The same turns and mirrors carry the whole set onto itself, and each row onto the other rows of its family. Which rows share a family with each named row? Give them in list order.
These 32 rows form 4 families of 8 rows each.
j654: [ -6  13  -3 -17  -6 -11  17  10 -11  16  -8  12  -4]
j729: [ -9  -9  12  18 -11   9   6  -3 -13  -6   5  -6  -1]
j386: [  5   2  -2 -15   5 -20  14  -3  -2  19  -6  22   5]
j692: [ 23 -12   1  10   9   9 -20  -7   3  -1  -5  -5  -3]
j854: [ -8  15  -1 -11 -11  -2  23   6  -4  14  -3  15   2]
j531: [  0  13  -8 -19  -1 -22   2  10  -6  19   4  -3  -9]
j193: [-10 -18   8  18   2  11   3   4 -11  -8   5  -4  -2]
j887: [ 12  -5  12   1  13 -22  13  -3   3  17   5  14   7]
j206: [  5   6   5 -14  -3 -21   5  -9  10  18  12  17   8]
j42: [ 17   5 -18 -17   3 -15  -4   4  14  14   8   9  -7]
j230: [  6  -3  -5  25   5   5   6  -3   1 -20   0  -5  -7]
j127: [ 13 -13   3  21  10   9  11  -6  -3 -13  -6   7   1]
j614: [ -4  11 -19  -1   1  12 -12  -3  -9 -10  -2 -14  -3]
j258: [  9 -17   0   7  13  14 -24  -2  -3  -2  -5  -4  -1]
j659: [-11 -12  -5   6   2  12 -17  -4 -10 -10   6 -13   1]
j460: [ -4  16   8 -13  -3 -11 -10   2  -8  23   4 -12   4]
j165: [ -2  -2  -7   4  -8  12 -20  -8  -8  -9   4 -17  -2]
j340: [ 15  -4  13  21   3  13 -15  -2   0   1 -11  -4  -6]
j778: [  0  -1  -8   9  -4  14 -16 -17  -2 -15  -6  -4   5]
j949: [  7 -15   2  18  20  12   2   0  -5 -11  -6   2   1]
j703: [ -3  21  -4 -16  -8 -11  -1   9  -1  21   9  -8  -6]
j638: [  7  26   9 -11   1 -13   6   9   3  20   3   1  -3]
j567: [ 11  -2 -16 -21   3 -23   0   4   4  15   2  15  -7]
j71: [  2  18  -5 -20 -11   0  10   2   4   8  -6  23   3]
j474: [-13 -11  19  12 -12   8  -1  -2 -13  12   1   3   1]
j591: [ 11  12 -14 -14  -6 -16   9  11  13   4  13  11 -11]
j170: [ -3 -16  11  22 -12   2  -9  -9  -1  -3   8  -3  -3]
j196: [ 21 -15   7  12  10  -1 -19   4   4  12   1  -2 -12]
j883: [ 12   1   1  -8   6 -15  15  -5   9  19   0  25   7]
j793: [  5 -10 -13  13  13   2  15 -10  -1 -16  -1  13   3]
j306: [ 21   5 -23 -16   3  -5  -5  13   7   1  -2   9 -11]
j204: [-10   4 -10 -12 -16   1  19   6  -7  -2  -1  19   2]

The rest of the family of j591: j206, j230, j340, j778, j638, j71, j170
The rest of the family of j659: j654, j386, j531, j193, j258, j949, j567

The same turns and mirrors carry the whole set onto itself, and each row onto the other rows of its family. Which rows share a family with each named row? Give them in list order.
These 20 rows form 5 families of 4 rows each.
j309: [-16   1   3  17   6  12  -6  -4   6 -10 -16  -1  13]
j582: [  9  -1  -3   3  -2  -6  -3   4   0  13   7 -29  -8]
j997: [  6 -10   9  11   6  -6   7 -10  -8   3  -2  -9 -22]
j816: [-13   4  -1 -21  -8 -13   1  18   4 -16   4   9  -3]
j589: [-13   4   0 -22  -7 -11  -1  17   3 -17   1  13   0]
j695: [  9  -3   3   7   9   9 -23  10  13   7 -10 -11  11]
j635: [ 24  11   2 -19 -12 -13   0   1   0   5   9  -7  17]
j62: [  4 -11  13  18  14   3  -8  -3   6  -1 -12  -1 -11]
j528: [ 13   3  -8 -21  -5  -3   2 -13 -23  13  -1  -9  -2]
j332: [ 24  11   3 -20  -8  -7  -7   1   1   3   2   2  26]
j477: [-13   4  -3  -2   2  11   2 -19 -14  -9 -18  10  14]
j797: [ 12   1  -3 -17   6  12 -18  -8 -10   6 -18   9  18]
j318: [ 23   9   5  -8 -10 -13  -4   8  10   5  10 -13  17]
j471: [-13   3   1 -17  -7 -12  -2  20   8 -17   3   9  -2]
j700: [  7  -9  11   4  14   9  -9 -13  -7  -3 -21  16  -2]
j323: [ 23   9   6 -10  -6  -7 -12   8  12   2   2  -3  26]
j164: [-16   0  -1  19  -2   0   9  -5   2  -5  -2 -18  -3]
j898: [-13   4   1 -19  -6 -10  -4  19   7 -17   0  13   1]
j38: [  8  -7   6  -4   6  -1   6 -20 -20   2 -11   8 -14]
j475: [-13   4  -6   0  -6  -1  17 -19 -18  -4  -4  -7  -2]

The rest of the family of j797: j582, j695, j528
The rest of the family of j323: j635, j332, j318
The rest of the family of j816: j589, j471, j898

The same turns and mirrors carry the whole set onto itself, and each row onto the other rows of its family. Which rows share a family with each named row? Give them in list order.
These 32 rows form 4 families of 8 rows each.
j286: [  3  -1   0 -27  19   5   1  13   3  -2 -11  -7   2  35   2   5   1  25
   8  17  -5  10]
j616: [ 30  15   5 -13  -8 -42 -16  -2 -11  -8   7  -5  -3  21   7  11 -10 -14
   1  10   8  16]
j124: [  4   3 -10 -10  23   0  -4   4  10  25 -20  -5 -10  25  14  17 -14  20
   8  11  10  12]
j718: [  1  -3  26   5  11  -6   2 -13  15 -13 -18  -5   1  32   6   9 -11   7
  30  -4  -9   7]
j123: [ 10  -6   2   9  11 -18 -44 -13  -9   1  13  -9  -6  15  11  10  -7   8
 -10   9  -9   3]
j102: [ -1  -5  21   1  -1 -13   9  -1  12   6   2  12   2  27  23   0 -17   4
  16   2 -14  18]
j155: [ 17  -7 -11  -7  13 -10 -25 -29  -4 -15   7  -5   2  28   2   6 -10   4
 -12 -13  -6  -6]
j478: [ 13  -4  23   2  17  -6   3 -12  14 -14 -24 -11  -5  27  10   9 -21   4
  26  -1 -15   5]
j905: [  2  -4  -6 -24  11  -3   5  17  -3  -7 -16  -4   2  43   5   6   0  20
  12  13  -3   4]
j50: [ 30  13  -1 -23  -8 -37 -11  -4  -2 -10  11 -14   1  21   5  14 -16   2
  -6  12   5  20]
j691: [  7   8  -3   7  19 -14 -43 -15 -19  -3   5  -4 -10  17   6  12  -5  -1
 -12   5   0   1]
j970: [ -5   3  -5 -15  21   2   6  18  -4   1 -11  -8  -1  44   3  12   0  16
   9  14   0  17]
j423: [  3   4   1  10   9 -15 -41  -8 -14  -2   8  -6 -13  14  15   6  -8   2
 -16   6  -4   7]
j848: [ 11  -4  28   3  10  -1   1  -8  14 -10 -17  -8  -4  32   7   4 -14   0
  30  -6  -9  19]
j910: [ 17  -7  25   4  10  -2   7 -15  10  -7 -17  -9  -3  24   6   5 -24  10
  28   3  -8  10]
j374: [ -7   2  22  14   4  -7  -1  -2  11   3  -8  12   0  27  20  -2 -12   0
  22  -1  -1  14]
j88: [ 11   3 -12  -4  12 -11 -36 -18 -10 -18   8  -8   7  31   6  12 -13  -1
  -6 -14  -6  -5]
j611: [ 31   6   1 -18 -11 -40 -12   3  -7 -16   7 -11  -3  27   8   6  -7  -3
  -4  11   8  17]
j899: [  1  -4  24  10   4  -9   6  -5  15  -1  -7  12  -4  31  26   6 -10  -3
  18   2  -4  21]
j907: [ -4  13  -3 -10  26  -5   2   3   7  15 -31  -9  -8  31   5  13 -12  13
   9  14  13  13]
j389: [ 15  -6 -13  -6  11 -13 -22 -21  -7 -24   2 -12  -3  30   2  17  -7   3
  -7 -15  -7 -10]
j931: [  6   1  -1   6   7 -11 -46 -19 -13  -8   2  -5  -4  20  15  16  -6  -2
 -11   9  -7  -1]
j64: [ 27  12   2 -12  17 -34  -8 -14  -1   1 -14 -19 -15  17   4  10 -19 -24
 -13  10  -8   7]
j473: [ -4   3  -5 -12  17   2  -1   1   0  17 -30  -8 -14  33   6  19  -9  16
   7  10  11  18]
j902: [ 10   1 -12 -10  11 -17 -33 -18 -14 -17   7  -4   0  31   0  19   1   3
  -7 -11  -4  -7]
j576: [ 30   9  -2 -16   7 -25  -5 -12  -3   4  -7 -17  -9  11   1   9 -17 -24
 -11  19  -8   3]
j30: [  0   1  19   4  -4 -11   0   5   9   0  -4  16  -1  27  30  -6 -15   5
  17   0  -2  17]
j610: [ -4   9  -3  -6  25  -7  -6   4   2  20 -28  -8 -15  26  14  11 -21  18
   6  13   8  15]
j419: [ 31  14   0 -14  -1 -43 -15  -4  -8 -10   4 -12   4  29  10  14 -16 -10
  -3  20   7  16]
j867: [ 29  13   1 -22   4 -34 -14 -15  -8   1 -14 -16  -4  24   1   7 -17 -26
  -7  13  -5   8]
j58: [ 29  17   8 -16  10 -36  -7 -19  -6  -9  -9 -13  -8  20  -1  14 -15 -26
  -7  10  -6   6]
j906: [ -3   4  -2 -20  10  -6   3  20   1   3 -17  -5   3  41   3  10   5  16
  16  16   5  11]

The rest of the family of j576: j286, j124, j123, j102, j155, j50, j910
The rest of the family of j616: j718, j691, j374, j907, j902, j58, j906
The rest of the family of j473: j970, j848, j88, j899, j931, j419, j867

The same turns and mirrors carry the whole set onto itself, and each row onto the other rows of its family. Which rows share a family with each named row? Give them in list order.
These 32 rows form 4 families of 8 rows each.
j463: [  7 -31   9   9 -17 -22 -10   4  -7]
j750: [ 14 -11  27   9   2 -12   0  11   1]
j684: [30 11 -3  4  3 -8 -5 12 -8]
j34: [ 11 -25  21  10  -4 -19  -4   4  -2]
j600: [ 23 -16 -13   6  -6 -22 -13   0 -14]
j826: [ 23  -9 -19   5 -13 -18 -14   7 -16]
j472: [ -8 -21   6  -5   5 -13 -32  12  -4]
j978: [ 28  10 -12   4  -7  -8  -7  15 -10]
j338: [  1 -19  15   6  -2 -15 -16 -13   1]
j746: [ 30   3   3   5  10 -13  -4   6  -6]
j547: [ 25   3 -19   3 -13 -11 -11  12 -14]
j40: [16  4 24  8 -3 -4  2 19  3]
j720: [-10 -10  -6  -7  -9  -7 -33  22  -6]
j492: [  7  -9  -5   6 -34  -8 -11  21  -9]
j180: [ 14  10  13   6 -15   0  -1  26   0]
j223: [  3  16  -2   2 -23   6 -15  11   1]
j705: [ -4  -5  15  -5  15  -6 -25  17   1]
j268: [ 10   5   0   5 -28  -2  -6  26  -5]
j809: [  6  19  11   2  -9   6 -10   9   5]
j443: [ -6 -15  13  -5  12 -11 -28  13  -1]
j843: [ -4 -13  -8   4 -28 -11 -23  -2  -6]
j523: [  4  -5  23   6   6  -9 -11  -8   6]
j25: [ -1   2 -10   2 -30  -1 -21   6  -4]
j510: [ 6 10 21  5  3 -1 -8  1  7]
j775: [ 25 -16  -4   7   3 -23  -9  -2 -12]
j231: [ -3   3  11  -6  11  -2 -25  24   2]
j106: [ 28  -8   2   6  10 -19  -6   0  -8]
j94: [ -7   0  -4  -7  -7  -2 -31  27  -4]
j520: [ -5   6   3  -7   1   1 -27  27  -1]
j706: [-10 -18  -2  -6  -3 -12 -34  17  -6]
j466: [ -2 -22   2   5 -16 -16 -21 -10  -4]
j20: [  6 -24  -1   7 -29 -17 -12  12 -10]

The rest of the family of j40: j463, j750, j34, j492, j180, j268, j20
The rest of the family of j706: j472, j720, j705, j443, j231, j94, j520

